First come named moves, each a turn or a mirror, each shown by rows before and after it. For each pair of rows after them, which moves, in which order, take the first row to the second? The first pair is done for you.
move Tipog:
[ -9  -3   3   7  -9  13  -8 -10  -1  -6  -5   5   1   6  -1   7   2   9
   5   2   3   0   9  -8   5   3   1   1  -1   7 -24 -11  14  20  10  10
   8  12  -1   4 -10  17   0] -> [ 10 -10 -11   3   5  -5   9  -2  -1  18   7   1   4   1   3  -3   4   3
  -2  -2  -8   3 -12   3  -6   7  -8   2  -1   0  16   8 -16 -10  -8  -3
  -5 -12  -7   6   8 -26  -2]
[  4  -2 -20   3   3   1 -10  -9  -2  26  -1  12 -12  -4   7   1   2   9
  18  -9   6  -8  11  -8  13   0 -21   9  -5   7 -17  -5  -2  20   7   2
   0 -11  10  21  -4   5  -3] -> [  8  -2 -22   5  10  -2  -7  -5  -4  33   2  15 -11  -4   9  -1   6   8
  16 -10   2  -9   6  -7  12  -1 -25  11  -4   5  -7   0  -9  11   5   0
  -3 -16   9  24   0  -5  -4]
[ -7   2  13  -4   2   7  -6  -2   3 -15   3  -3  -8  -6  -9   4   6  -4
   3  -4   9   2   5   4   9 -12  -4  -5   3  -8  -7  -9  11   2   6  -2
   6  -4  15  -8  -3  13  -2] -> [  4  -3   6  -7   9  -1   3   3  -2  -1   9  -5  -5  -8  -8  -1   6  -7
   0  -8   1   4  -5   9   3  -9  -6  -5   4  -8  13   1  -6 -14  -1  -8
   1 -17  13  -7   6 -10  -4]
move dezuv:
[-13   9  12  -2  -3  -9  -8   4   0 -21 -12 -12   3   3  -9   3   1 -17
  -2  -5   6  -4  -3  -3  -1 -10  15   5  -6   1  10 -11  19   8  -1  -5
  -1  13  -2 -14   3  23  -5] -> [  1 -11   0  10   5 -14  -9 -10   0   2 -16  -5  10  15  -3  10   3 -12
   0   6  -3  -2 -13  -6  -4  15  11  19 -10  13  15   7   0   5 -14  -9
   2   8 -17 -10   8   2  12]
[  1   3   5  -4   7   9   0   4   3   2  11  -1  -7   0   6  -5   0   6
   4   0   3  -2   1  -8  -5  -3  -6  -3   8   3   3 -13   3   4   2   9
   2  -5  14   5   0  -9   3] -> [ -1   4  11  -6   3   6  -7   7   2  -7   6  -3  -3  -1   2  -3   4   3
   3   0   0  -4   1 -10  -7  -7   0  -2   6   1   5 -12  10   8   1   9
   3   0  11  -3  -2   4   2]
[ -2  10   5 -11  -6  -1   0   6   2 -10   2  -4  -6   0 -15  -6   1  -2
   0   4   1   0   0  -1   1  -1  17  -6   9  -9   1  -4   5   2  -5  -2
   7  -5   7 -15  -6  16  -3] -> [  6   1   2  -2  -1  -8  -5   0   4  -1  -5  -4  -1   4 -14   1   3  -2
   1  10  -5   0  -8  -4  -2  11  18   3   6  -2   5   8  -4  -1 -11  -3
  11  -3  -5 -19  -7   9   6]
move lusa:
[-15   3  12   4   9   2  -5  -7   9  -3  10  10  -3  -9  14  -1  10 -11
  14   4   5   1  -3   2 -12  12  -2 -10   8  12 -22   9  11  -6   6 -19
  -5 -24  -6   7  -5 -16  -8] -> [-14   4  14   8   8  -1 -10  -9  10  -9   3   6   0  -8  11   5  14 -12
  12   7   2   1  -2  -2 -14  13   7  -6   7  15 -22  11  16  -2   4 -24
   1 -18 -12   1  -9  -6  -7]
[-4  9 -1  0 -2  6  8  2 -2  7 -1  6 -4 10  3 14 -7 -4 -5  3  2 15 14  2
 10  9  2 -1  7 -8 -9 -2  6 10 12  9 -5 10 -2  7  0  6  4] -> [ -4   9  -1   0  -2   5   5  -1  -1   6  -5   6  -2  10   3  16  -5  -4
  -5   4   0  14  14   1   7   7   3   1   7  -7 -11  -3   8  11  13   8
  -5  13  -5   6   2   7   3]
[  1   1   3   4  -1  -2  14  14 -12  -1 -19   5 -12   5  21  -5 -10   2
   9  -1  15  -6  18   4  -5  -2 -41   5  -4  17 -27   0  24 -18  20 -18
  -5   7  -9   1  -1   3  -9] -> [  2  -2   3   7  -3  -5   7   7 -13  -3 -26   6  -6   8  21   0  -6   1
   8   5  11  -9  15   2  -7   4 -37  11  -7  24 -27   1  23 -14  15 -20
   1  12 -14  -5  -4  10  -5]
[ -3   9   2   9 -13   5   1  -3   0 -11   7   8   6 -16 -23   0   7  -2
  -2   0  -7   1  -8  11 -11 -13  18  10  -7  24  23  24   0  16  12 -21
   9   5 -13  -6  -7   3   0] -> [ -4  14  -1   2 -11  14  16   6   1  -5  20  10  -3 -24 -16  -9   1   4
   0  -5  -2   2  -2  19  -6 -21   1   0  -2  13  25  18  -3   4  15 -15
  -5  -7   1  10  -2 -15  -8]
move ved:
[  0   1  13  -1 -10   9  12  12  -5 -22   0  23   5 -19   3 -14 -26  10
 -11  25  11  12  10  20 -12 -31  -6 -15   0  -5  26   2   7 -16 -12  17
 -24 -12  13  -7  -4  17 -21] -> [ 12 -15   7   8  -2  -6   1  -1  -6 -14 -13  25  19  -7  -2  -5 -18   3
 -16  33  -3  12  -5  15 -23 -13   8   0  -8   8  42  23  -4 -17 -23   7
 -13 -10  -7 -18  -1  14  -6]
[  4  20  -6   9  11 -11  -2  -8   0   1  13   9   8 -20   3  -4  -6   0
   9  -6   0   8  -2  10   0 -11  -8   3   1   2   1 -11 -12   1 -10 -14
 -10  12   2   4  -8 -15   6] -> [  6  14  -8  13  11 -12  -8 -14   1   2   8  12  12 -17   2   1  -4   1
   7  -1  -3   8  -4   8  -3  -4  -7  11   0   8  -3  -8 -12   5 -11 -16
  -3  16  -3   2  -9 -14  11]
[ 21 -20  -9   3   6   2  15 -13   8  26   5 -13  28   7   4   0  -4  13
   0 -18 -37  11   1  11  24   9 -24   6  -3  -6  14   6 -20  10  -5 -12
   7 -13 -33  14   8  -3  10] -> [ 10 -17  -4   7  -2  17  10 -19   7  19   2  -6  23   9   6   2  -7  22
   8 -12 -24  13  16   6  32  12 -30   5   0  -2 -15  -7  -5  27   6  -2
   8  -4 -26  24  -1  13  13]
[ -2   3  14 -12  -6  -7 -12   9  -7 -11  -7  -7   1  -1   3   4  -7   7
  -2   9   3  -6   2  -8   4 -10  -2 -17   0  -1   9  -4   5  18  15   6
   4  11   6  -2  18  11  -2] -> [  0   2  12 -15  -3 -13 -10  12  -6  -7  -6 -10   2  -1   3   4  -4   3
  -6   5   0  -6  -6  -7   1 -13   2 -18   2  -2  20   0  -2  11   9   1
   2   7   3  -7  21   6  -3]

Between the rows of a pair lie two moves.
[  6  -1  -2  10  16  -2   6   6   0   9   7  -5   4   2  -4  -9  20  -8
  -1   2  -3  13 -12   5  -8  10  -2   0  -1   6  17  -4 -15 -12  -9 -12
  -4  -5  -4  -7   3 -13  -2] -> [ -7  14   8   2   6   8   6  14  -1 -12  13  -8  -5  -5  -9 -13  15  -6
   3  -5   6  13   1   7  -2  -9   1 -12   1  -5   4 -20   4  -2   5  -4
  -9   2   7  -5  -4   9 -13] -> Tipog then ved
[ 11  -5  -3 -10   2 -13  -7  -1 -25  -3 -14  -7  -8  11 -29  25  13  11
 -15 -21 -10   6 -11 -21 -22  19   8  -7   6  18   5   2 -18  13   9 -14
  11  14 -11 -18  10  22   1] -> [ 13  -1  -9 -17   8 -10  13   9 -23  14   1  -8 -17   6 -23  14   6  14
 -15 -26  -7  10 -13 -10 -22  12  -9 -13  13   5  19   4 -29  -7   6 -11
  -6  -6  -2  -3  22 -11  -8] -> ved then Tipog
[ -3  -7   0   5  -7  17  -2   2  -1   9  -7  -2  -5  -4  -4  -4  -3  10
  12  14   8   5   9  -1  10   8  -1  -2  -7   3 -23  -2  13  14   0  12
   0   3   3  12  -4  -2   5] -> [  7 -12  -8   3   2   8   4   4  -1  21  -5  -2  -4  -1  -2  -7  -2   8
   7  16   0   5  -2   4   5  13  -5   1  -5   1  -9   9  -3   3  -9   7
  -3  -6   0  11   3 -21   7] -> Tipog then ved
[-12  30  15   6   1  -6 -27  17  -3 -36   7 -13   4   0  10 -17  -4   8
  -1  -5  -7 -21  -8  -4   7   1  -2  -1  15 -13   6 -15   5  -8  11 -14
   3  14   3   3   7  13   7] -> [-13  24  12  14  -2   2 -32   8  -2 -31   2  -7   5   8  10  -9  -6  15
   3   3  -2 -20  -4 -12   9  15  -3   6  15  -6 -11 -15   9   2  15 -11
   9  16  -2   7   2  17  15] -> dezuv then ved
[-12   5   0  -5  -1   8   5  -2  -4  -7   3   9  -4   3  10   3  -7  17
  12  -1  20   6  13  -4  12   8 -16   4   4   1 -31 -15  11  15  17  14
   3   9  11  14  -9   3   8] -> [-14  20   6 -17  -2   3   7  12  -7 -21   9   1  -6  -8   6  -5  -5   9
   6 -13  16  -1  11   4   9 -16 -10  -5   5 -11 -14 -20  14   8  18  10
  -4   8  16   6  -5   8  -6] -> ved then Tipog
[-16  -2  16  -3 -14  11   7 -14   4 -12   7  11 -27  12  25   1  -6  11
  -4   6  27  -1   8  11  19  -4  -4  -9 -12  -5 -29  14   4  13  25  -4
  29  -4  -5  -5  -7  20 -14] -> [  1 -14   6  -3   2 -12  13 -12   4  10   9   6 -15  11  24  -2   0   2
 -14   6   6   0 -16  18   3   3  -2   0 -15  -2  15  37 -25 -11   5 -21
  24 -21 -21 -12   9 -11 -13] -> dezuv then Tipog
[  6  -7  -6  10   9  -3  13  -9  11   3  -6   9  16  -4  -1  -5   4   0
 -11  11   9 -17 -12 -15   6   2  16  -1  -3   8  -3  13  27   4   5 -14
   0   7 -10 -15 -22   0 -18] -> [  2  -5  -5  10   3   5  14  -7  12   3  -3   9  12  -3   0  -7   2   5
  -6  11  14 -17  -6 -16   9   2  13  -4   1   6 -12   8  30   7   7 -10
  -1   7  -4  -8 -24   2 -19] -> Tipog then ved
[  0   4 -18  20   6 -19  13 -22  -6  17  22   1   3  12  -9 -20 -16  25
  -8   4   8 -12  20 -14  -6  23 -11  -9   4   6 -31 -16  10  27  -8   5
 -14   4  -4   4  -9 -17   5] -> [  2  12 -20  11  14 -27  23  -6  -8  22  30  -5   2   4  -8 -31 -16  20
 -14  -7   2 -15  11  -6 -13   8 -12 -14   7  -4  -5 -11   1   8 -15  -1
 -26 -10   1   2  -1 -33  -4] -> dezuv then Tipog
[ 11 -14   0  13   7 -18 -12  -4  -7  -2 -11   7  17   8  -1   6  17 -12
  -8  -3 -13  -7 -13 -10 -10  12  17  21  -5   9  27  15 -19   1 -20 -13
   7   4 -20 -21  -1  -6   9] -> [ 16 -18 -10   9  12  -8  11   0  -5  21   6  11   5   4   9  -1   7  -1
  -3  -2  -5   0  -7  -2  -6  19  -6  17   0   4  21  13 -29 -13 -20  -7
  -5 -11  -7  -2   9 -38   6] -> ved then Tipog
[ -3  -1   3  -7   4   4  -8  -5   1 -15  -8   0  -1   1   0   0   2 -12
   4  -1   6 -11   4  -2  -1  -8   6   5   0  -5   1   2   5   7   2 -10
   5   1  -1  -7  -3  15   1] -> [ -7  -2   0  -5   3  13  -3  -9   1  -6  -3   4  -7   1   4  -2  -3  -4
   8   3  13  -9   9  -4   6  -2  -4   4   3  -4 -12   0   6  11   6  -3
   3   1   3   0  -4   9   2] -> dezuv then ved
[ 12  -3  -5   0   3  -1   8   3   0  14  10   4   0  -5   3  -6  -4   1
  -7  -3  -1   0  -4   2  -4   1  -8  -3   6  -8  17   3 -12  -9  -3  -3
  -6 -12  -1   5   5 -25  -1] -> [  6  -6   4   6  -2  -3 -12  -8  -1  -5 -11   3   9   3  -7   7   5  -3
  -8   2  -5  -5  -3 -11  -4   6  13   4   0   3   5   5   2  14  -1  -5
  12   9 -13  -8  -7   9   7] -> lusa then Tipog
[  3   8 -14 -19  -8   7   3  -8  10  -1   2  11  13  -4  -9  14  26   9
  -9 -15   0  14 -20  -9 -16 -11   3  26  -6 -12  18  -6 -19 -28  -2   3
   0  -1  -9 -14   9   7   4] -> [-10  12 -10 -16 -16  19  -3 -15   9 -11  -1  16   8  -2  -9  17  22  15
  -3 -13  13  16  -6 -15  -5  -9  -1  24  -5  -9 -12 -19  -4  -9  10  11
   1  10  -3  -5  -1  26   5] -> dezuv then Tipog
[ -1  -3 -11  -1   8 -10   2   8  -1  20  10  -9  11   2  -6 -12 -12  -5
   0   8  -6   5   4  11   0  11  -3 -16  -7  -8  10   8 -11 -14  -6  -2
 -11 -20  -2  11   4 -10  -3] -> [-16   8   1  -8  -1   0  -2  10  -2  -3  10 -12   4  -2  -8 -12 -15  -6
   6   2   4   3  16   9   7  -1   0 -23  -6 -12  -6  -8  10   1   5   4
 -12  -7   9  11  -5  18 -14] -> dezuv then Tipog
[  6   2  10  -6   0  -2 -12   0 -12  -3  -3   1  -6  -5  -8  11   0   1
   5   3  -1  18   5   8   6   6  13   4   7   2  10   7   1   3  -8  -1
   8   6  -3  -6   3   9  -4] -> [  4   0   7  -2  -2   8  -7  -3 -13   3  -1   6 -11  -3  -2  13  -2   7
  10   7   5  21  11   5  14  11   2   5   8   4  -2   1   1   6  -3   6
   7   2   3   3   3   2  -3] -> dezuv then ved
[ -3  -5   5   4  -2 -10 -26 -16   9   3 -27  12 -12  11   2   1   6 -14
 -23  -6 -22 -18 -17  -1   5  16  11   3  -2  31   0 -20 -11  22  -4  12
  -7  13  -8  -7 -13  24 -15] -> [ -4  10   9 -10  -1 -11  -7   3   9   0 -10   5 -23  -7   4 -18   2 -18
 -27 -21 -22 -16 -20  16   4 -10   4 -12   6  13  23 -27 -15   2  -4  11
 -21  -2   9  -6   0   8 -36] -> ved then ved
[ 22 -25 -11   5  -9 -14  -2 -19   7  25  19  -8  -8 -11  -5   7   9  10
  16   9  -5  12  -4   8   2  14 -13   9   4 -20  -2  17 -12 -11 -12 -20
  -7 -22  22   9   3 -21  13] -> [ 26 -21  -7   4  -7 -24  -5 -15   4  16  15 -16   0 -14 -12   6  15   1
  11   4 -17  11 -10  10  -5   6  -1   8   0 -22  12  19 -12 -15 -16 -28
  -4 -19  16  -2   6 -12  11] -> dezuv then ved
[-10   8   6  -3 -12   9 -12  -2  -7 -19  -8  -5   0   3  -3   6   2   0
   5  -4   3  -7   8  -2   3  -2  11   2  -4   4 -13  -9  19  18  13   0
   5  21  -2  -8 -10  32  -2] -> [  0  17   2 -17  -2  -4   7  15  -6 -13   7 -14  -4 -12  -1  -8   2  -7
  -3 -18  -3  -5  -2  14  -5 -20   5  -9   0 -13  21  -4   1 -11   6  -8
 -10   1   8  -8   4   2 -15] -> ved then Tipog
[  2  -3  -4  -1 -10   1 -20 -21  -9 -12 -14   2   8  -2   7 -28  -1  31
 -11  -8  -7 -23   7  -5  -6  -9  14   0  22  -3   0  14  -2  -8   9  12
 -17   0  -4 -25  -3  29  12] -> [  7 -11 -10   2  -7   2 -18 -27  -8  -1 -18   6   9   5  10 -26  -4  34
 -10   0  -5 -20   6  -7  -7   4   8   8  22   5  -2  19 -10  -7   6  14
 -15  -1  -8 -22  -2  19  21] -> dezuv then Tipog
[  2   5   6  -7   4   2  -4   5   5 -14  10  -2 -12  -5   0  -4  -4   3
   1 -21  -1 -10   7   1  -8 -14  -9   1  -2  -5   1  -7  18  -6  -2  -3
  -5  -4  17  -1 -15  13 -12] -> [ 15  -7  -2   0  14 -11  -4  -1   3   6   5   0  -4   1   2   1   1   1
  -3 -14 -14  -8  -8   2 -16   0  -8  13  -5   3  19  10   0 -17 -16 -13
  -6  -8   4  -6 -11  -4  -1] -> ved then dezuv
[  2   5   2  -6  -3  -4  12   2  -7  -7  -1   3  -8  -4 -10   0   6  -3
   1  -1  -9  -1  -1  -2   4 -18 -10  -1  -1  -6   4  -9  11   8  -2  10
   3  -6   4   2   1  14  -2] -> [  8  -3  -2  -2   2 -11  12  -5  -9   4  -6   5  -1  -1  -8   5   8  -6
  -4   3 -16   1  -9  -2  -2  -9 -10   6  -1  -3  14   1   0   4  -8   4
   5  -9  -3   0   6   2   2] -> ved then dezuv
[  1   7   4   5  20  -6  15  12  -7 -17 -13  -4  11   0   1  12   0 -14
 -11  -1 -16   5  -1 -13   2  -3  10   2   3  -3  22  -3 -21 -18  -2 -10
   8   6   1 -21   7   7   0] -> [  6  -2  -4  12  22  -6  17   7  -5  -8 -12   1  12   3   3  15  -1  -8
  -9   6 -16   5  -3 -13   1   9   5   9   4   6  17   0 -28 -17  -4  -9
  10   3  -3 -16   8  -4   7] -> ved then Tipog
[-10 -24  -9  15  22  -6   1   3   9  12   5   7   8  19   8  -7 -10  14
   5   2  -3  -1  -8   6  13  17  -5  -6  -4  -6 -11   9 -14 -17  14  -8
  -2   0   1   4  -6  -3   1] -> [-13 -18  -7  12  21  -4   4  10   7   9  11   6   4  14   7 -10 -14  16
   4  -4   0  -1  -7   9  17  11 -11 -11  -2 -10 -11   4 -13 -20  15  -8
  -8   0   6   7  -2  -6  -4] -> ved then ved
[ -4  13  11   0  -6   7   4  -1   6  -3   9  -4  10  -6   1 -10 -11  -2
   1   1   8  -2   3  -5  -4 -17  12 -14   8 -18  -1 -11  18   8  -1  -6
   4   6  18  -3  -6  19 -14] -> [ 12  -8  -2  16   5  -2  -1 -16   7  24   0   1  19   6   2   1  -9   1
  -2  15  -3   1 -10  -9 -11  14   7   4   2   1   4  11  -1   6 -13 -10
  11   0  -2  -2  -2  -4   3] -> dezuv then dezuv
[  3 -23  -9  10   7   5 -15   2  -3  24 -25   8   5   3  -3   5 -10  14
   6   3 -20  15   2   7  -8  20   8  18 -16  24   7   7 -23   9   6   3
   1  14  -6  -7 -20   2  16] -> [ -3  -2  -4 -11   3  12  10  28  -3  17   0   0  -9 -16   3 -15 -19  13
   6 -14 -11  14   8  24  -6 -12  -6  -5  -7  -3  21  -8 -21 -11  13   7
 -19  -2  19   4 -12 -14  -9] -> ved then ved
[ 12  -2  -7  -3   3   8  10   8  10  15  21  18 -17   2  11  12 -13  15
   0  -4  10   7   6   0  20   0 -14  -7   7  -4 -12   3  -5 -10  12  25
 -25  -5  13  16  -1 -24  -9] -> [ 14   9  -1 -11   7  -8  11  22   8   1  20   6 -11 -10   2   8  -4   2
  -9 -17  -2   3  -4   8  12 -22   2 -15   7 -14  17   5  -7 -20   7  14
 -27  -6  12  -3   1 -15 -21] -> dezuv then Tipog
[ -2  28  14 -27   2  -1  21  15  10 -12  28  -6  -5   6   9 -13  -8  -6
  -1 -19   1   9   5  14  24 -13 -13 -23  -4 -20  -4 -23   9 -13  22  -5
 -25   9  22   1   5  -9 -22] -> [ 10  -3  11   3   7  -9 -13 -24  10   0 -11   7  19  39   2  20   5  -4
   0  12 -12  10  -2 -15  19  37   4  11 -16  18 -26  -3   9  17   8  -9
   6  31 -18 -13  -6  14  16] -> ved then ved
[ -4   3  10  -3  -7 -11 -16  -3  -1 -18 -17  -3   8   1  -3  10   8  -4
  -7  -2  -9  -5   0  -9  -4  -4  18   2   0  -4  -4  -4   7  16   2   1
   6  11  -6 -14 -12  23   2] -> [ 10  -7  -5  -6   7 -15   8   0   3  13   1  -3   7   0   6   1   3   0
  -8  -3 -12  -2 -13   5  -8   2  -3   3   5  -8  20  10 -19 -10  -8  -2
  -6 -13  -3   1   3 -27   2] -> Tipog then dezuv
[-17   9   7 -25   5   5 -17  20 -18  -9  12   0 -10 -13 -18  13  -7 -14
   7  16  -3   3  22  10  -8 -14  22 -14 -19   9   9   7  27   9  -6  16
  17   3 -14 -25 -10  36  -3] -> [  1   2  -7 -23  18  -8  -1  23 -17  19  20   0  -7 -14 -11   6  -7 -16
   0  14 -14   6   6  22 -15  -5  13  -9 -17   7  38  25  -1 -17 -22   8
   9 -20 -18 -19   5  -9  -1] -> Tipog then dezuv
[ -8   5  11   1  -9   7  -6   1  -1 -14   0   2  -3   0  -2   5  -3   5
   4  -6   7  -1  12  -2   4  -8   4  -4  -2   2 -13  -8  10   9   6  -2
   0   8   7   1  -5  13  -4] -> [ -3   8  11  -6  -5  -1  -2   8  -1 -14   4  -3  -3  -5  -4  -3  -2  -1
   0 -15   2  -3   7   5  -1 -18   7 -10   0  -5   6  -2   5  -3   2  -8
  -5   1   8  -4   1   7  -9] -> ved then Tipog
[-26   4   4 -16 -14   6  11  19   7  -7 -19   5  14  16  -2  -2   3  -1
  -5  -4  -2 -10   9  -9  -8   4  18  -1 -10  21   8  11  -7  23   6  16
 -23  12   4 -33  -6  11  -9] -> [-22  -4   3 -11 -11   7  10  12   7   1 -22   7  13  20   1   0   1   2
  -3   2   0 -10  11 -13  -8  15  14   6 -11  24   1  14 -10  26   6  17
 -23  12   0 -30  -5   5  -1] -> Tipog then ved
[  5 -32   5  12  -4  11 -10  -3 -10   2 -15   1   4  20   7 -16  18   3
  -6  12   2   5   9 -29  -5  10   5  -5  -5  -4 -38  22  14   6  -3   0
  19  13  22   4  -4  -5  -4] -> [ -1 -26  10   9  -7  19  -2   4 -11  -4  -6   0  -3  14   8 -21  15   4
  -5   9   9   6  15 -24   0   3  -1 -13  -3 -11 -41  14  20   6   1   4
  16  12  31   8  -2  -4 -13] -> dezuv then dezuv
[-13  10  -5   6   5   2 -10   1   0  -8 -21  -3  -9   1   3 -20  -8   2
   5  -3   2   1   6   3  15 -12  -3   0  -7   0 -13  -7  -3  16  16  -1
  -8  -1   7  -1 -13   1   4] -> [ -2   4 -10   7  14 -12  -7  -2  -2   4 -22  -6  -2   3   4 -19  -4  -3
  -2  -2  -8   1  -7   5   7  -7   1   4  -9   3  13   7 -17   4   6 -10
  -7  -8  -1  -8  -7 -14   8] -> dezuv then Tipog
[  0  -9  15 -19   3 -23 -25   4  -4 -11 -10 -13  15   6 -18   8  -3 -22
 -17  -2 -19   2 -17   2  -3  -7  36 -10  -9   7  31  12   1   4  -9 -24
   3  -8 -11 -35   6  10  10] -> [ -7 -26   4   1  -4  12 -20 -17   0  18 -10   9   1  24  -2  15 -19   7
   2  22   6  10   6 -14  16  32   2   1  -8  21 -31   0  11  28   4   1
   7  -5  -3   4  -5   0  31] -> dezuv then ved
[-13 -12 -21   2  11  19  10 -15   3  23 -19  -7  -4   0  -9  12   8  14
 -16   8 -10   1  -7   6  16  15 -34  -1  27  -8  10  -3  -2 -12  10  14
   3   1 -19   7  12 -14   6] -> [-14  -6 -19   0  10  21  16 -10   3  19 -13  -7  -7  -2  -8   8   6  15
 -15   5  -7   3  -6   8  19   8 -38  -5  28 -12  10  -7   0 -13  12  14
  -2   0 -12  10  16 -16   3] -> ved then ved
[ -2  12   6  -6  -1  -9   8   9  -2 -18   6  -4   3  -5  -5  -2   4  -7
   0 -11  -8  -1 -10   8  -3 -15   9  -5   1  -6  19   0   5  -6   3  -5
  -2  -4   5  -8   1   5 -11] -> [  1   5   6  -1   1 -13  -4   3  -1 -17  -5  -3   9   2  -7   4   9  -8
  -2  -5 -10  -1 -10   1  -6  -7  17   4  -3   4  16   4   6   1   2  -4
   6   2  -4 -15  -3  14  -4] -> Tipog then ved
[ 10   0  -3   2   3 -20  -5   5  -4   4   0  -6   7  -2  -2  -4   8 -10
  -7  -1 -10   1  -4  -1  -2  -3   4   7   3   1  24  12 -14 -12  -9  -9
   0  -4 -14 -11   5  -6   4] -> [ -7  16   9  -5 -11  -4  -7  11  -3 -19   3  -7  -2  -9  -4  -7   0  -7
  -2  -3   3  -1  13  -5   7 -19   4  -6   6 -11  -3  -9  10   1   5   3
   0   7   3  -8  -5  20  -7] -> Tipog then ved
